Questions about the grid below.
1) Find the first entry in reading order.
2) Find the 3rd largest entry.
3) Find the entry just left of the largest entry.
4) Find the entry just right of 8175.
5) Find the fourth entry in reading order.
6) Find the second entry in reading order.
[[6619, 7613, 6215, 7921, 5151, 7553, 9674, 4481, 2317, 5795], [4945, 5950, 3602, 4188, 3301, 4167, 4045, 7481, 5070, 6113], [1996, 8648, 8175, 5804, 5686, 5848, 4139, 8294, 5771, 3182], [5351, 5567, 5268, 5805, 5574, 5656, 4172, 6196, 7276, 5146], [7512, 5550, 7743, 6261, 5703, 5649, 7730, 6078, 6313, 7157], [5374, 7422, 6346, 7135, 6647, 7970, 5709, 5933, 6579, 4978], [4939, 5278, 4311, 4444, 6363, 4166, 4066, 7564, 6813, 6092], [5445, 5144, 5730, 4965, 5545, 4844, 4425, 7573, 7435, 5901]]
1) 6619
2) 8294
3) 7553
4) 5804
5) 7921
6) 7613

M =
-1.547	-1.397	-0.297	0.444	0.080	0.509	1.331	0.312	-1.231	1.127	0.825	-0.146	-1.113
1.172	1.647	1.684	-0.093	2.015	-0.524	-1.834	0.166	0.129	-0.306	-0.031	0.217	1.217
0.868	1.789	1.045	-1.788	2.279	-1.763	-2.399	-0.658	-0.554	-0.636	-1.473	-1.573	1.447
1.602	-0.024	-1.426	-2.763	-1.171	-3.475	-3.569	-2.193	-1.186	1.827	-6.783	-5.517	-2.341
-0.111	-1.139	2.027	1.043	0.289	-2.348	-1.029	0.801	-1.500	0.489	-1.630	1.057	-0.873
-1.315	-0.028	-1.037	-0.755	0.393	-1.609	-0.612	0.569	-1.619	-0.983	2.752	-0.268	0.226
-0.669	-2.301	-0.063	0.192	-1.020	0.093	-2.543	-1.108	0.791	0.728	1.387	-0.655	-1.115
Indices start at 1.
The entry just right of 1.057 is -0.873
The entry directly above -2.348 is -3.475
The entry directly above 0.093 -> -1.609
The entry directly above the largest entry is -1.630
The entry at row 2, column 1 -> 1.172
The entry just right of -0.524 is -1.834
Report the entry directly above -0.306.
A: 1.127
Report the entry just right of the centre entry.
A: -2.193
The entry in row 1 and column 2: -1.397
The top entry of the column that holds the smallest entry: 0.825
Report the bottom-left entry.
A: -0.669
Report the top-left entry.
A: -1.547
Report the entry directly below 1.647.
A: 1.789
Report the entry at row 3, column 1.
A: 0.868
The bottom-right entry -> -1.115
Report the entry directly above the centre entry.
A: -2.399
The entry just right of -1.108 is 0.791
Report the entry just right of the smallest entry.
A: -5.517
Report the entry just left of the largest entry.
A: -0.983
Report the entry directly above -1.020.
A: 0.393
The entry directly below -0.873: 0.226
The entry in the top-right corner -> -1.113
The bottom entry of the column that holds the smallest entry is 1.387
Report the entry just left of -1.113.
A: -0.146
Report the entry just right of 1.387.
A: -0.655
The entry just right of 2.752: -0.268
The entry in row 1 and column 3 -> -0.297
The entry at row 3, column 3: 1.045
The entry directly below -1.139 is -0.028
The entry directly below the centre entry: -1.029

-6.567	-4.724	0.752	-2.348	4.428	0.682	-7.505
-4.947	-4.691	3.865	-2.757	1.838	3.586	-5.523
Rows and columns are numbered from 1.
The entry at row 1, column 1 is -6.567
The entry just right of 4.428 -> 0.682
The entry just left of -4.691 is -4.947
What is the entry directly below the smallest entry?
Answer: -5.523
The entry at row 1, column 3: 0.752
The top entry of the column that holds the smallest entry -> -7.505
The entry at row 1, column 2: -4.724

2.897	6.448	-4.784	1.165	7.597	-6.210	-4.076	-0.360	2.976	8.165	0.962	2.021	6.915	1.742	3.076	7.166
-2.135	-3.693	2.271	-1.267	-2.038	6.370	2.642	-0.528	-2.041	-6.136	6.433	-1.600	-5.490	6.133	-2.688	-5.095
Give the first entry, reading row by row.
2.897
Give the bottom-left entry.
-2.135
Give the entry directly below 7.597.
-2.038
The entry in the top-right corner -> 7.166
Give the smallest entry in the last column.
-5.095
Give the entry just right of the smallest entry.
-4.076
The entry just left of the smallest entry: 7.597
The entry just left of the largest entry is 2.976
Give the entry directly below -4.784.
2.271
The entry just right of the largest entry -> 0.962
The third entry, reading row by row -> -4.784
Give the top entry of the column that holds the smallest entry.
-6.210
The bottom entry of the column that holds the largest entry -> -6.136
The entry just left of -2.041: -0.528
The 3rd-last entry, reading row by row is 6.133
Give the entry directly below 3.076.
-2.688
Give the entry directly above -5.490.
6.915
The entry directly below 0.962 is 6.433
Give the entry directly below the smallest entry.
6.370
The fifth entry from the end, reading row by row: -1.600
The fourth-last entry, reading row by row is -5.490

[ 712 -602 -165 -425  760 -231 -124 -312 -424]
The fourth entry from the end -> -231
What is the entry just left of -165?
A: -602
The entry just left of the smallest entry -> 712
What is the 3rd-last entry?
A: -124

grid = [[-5.14, -14.57, -16.36, 1.44, 2.33, -19.64, 11.06, 6.91, -18.89, 0.22, -9.12, 2.77, -3.86], [2.93, 24.91, 15.09, -16.80, 11.12, 24.33, -14.69, -14.44, 15.81, -14.84, -4.01, -3.12, 26.08], [-4.89, -23.05, -18.87, 15.05, -1.65, -20.36, 22.66, 17.51, -11.05, 26.47, 0.33, 1.38, -18.50], [3.36, -7.51, -12.96, 12.94, 13.27, -13.62, 8.88, 24.25, -15.64, 4.97, 19.41, 3.65, -16.57], [0.50, -11.28, -21.95, 9.83, 7.19, -20.88, 5.39, 13.09, -23.47, 5.08, 14.32, 5.90, -17.61], [5.01, 10.94, -6.13, -4.42, 9.82, -2.71, -3.21, -4.99, -11.80, -12.19, 7.58, 4.67, -1.09], [-6.00, -12.03, 6.15, 18.33, -16.17, -4.49, 20.86, 11.94, 6.49, 23.61, -11.62, 5.40, -7.29], [-17.46, 4.07, 18.41, -2.19, -23.86, 7.09, 14.67, 3.78, 14.43, 0.71, -29.88, -12.94, 7.82]]
The entry just right of 19.41 -> 3.65
The entry just right of -9.12: 2.77
The largest entry?
A: 26.47
The entry just left of 23.61?
A: 6.49
The entry just right of 6.49 is 23.61
The entry just left of 10.94 is 5.01
The entry just right of 17.51 is -11.05
The entry just left of the smallest entry?
A: 0.71

Questions about the matrix below. Rows and columns are numbered from 1.
1) Find the entry in the top-right corner.
2) Find the bottom-right entry.
3) Find the entry at row 1, column 3.
4) Find the entry in row 1 and column 2.
5) Find the entry at row 1, column 1.
6) Find the entry just right of 1.530.
7) Find the entry directly below 0.783.
8) Find the entry directly above 1.152.
[[ 4.302  1.946 -3.287 -6.692]
 [ 2.672  4.259 -3.856 -6.024]
 [-4.136 -2.801  2.752  6.202]
 [ 0.289  4.643 -5.579 -6.689]
 [-1.071 -1.631  0.783  0.419]
 [-1.335 -3.897  2.347  4.497]
 [ 2.554  1.152 -2.931 -6.982]
 [ 1.444  4.813 -1.128  0.750]
 [-3.393 -1.024  1.644  2.664]
 [-1.562  1.530 -0.919  0.613]
 [-0.184  0.191  1.803 -0.412]
 [ 2.501 -1.967  0.549 -0.876]
 [-0.112 -4.136 -0.108  0.233]
 [-0.136  0.572 -2.688 -7.632]]
1) -6.692
2) -7.632
3) -3.287
4) 1.946
5) 4.302
6) -0.919
7) 2.347
8) -3.897
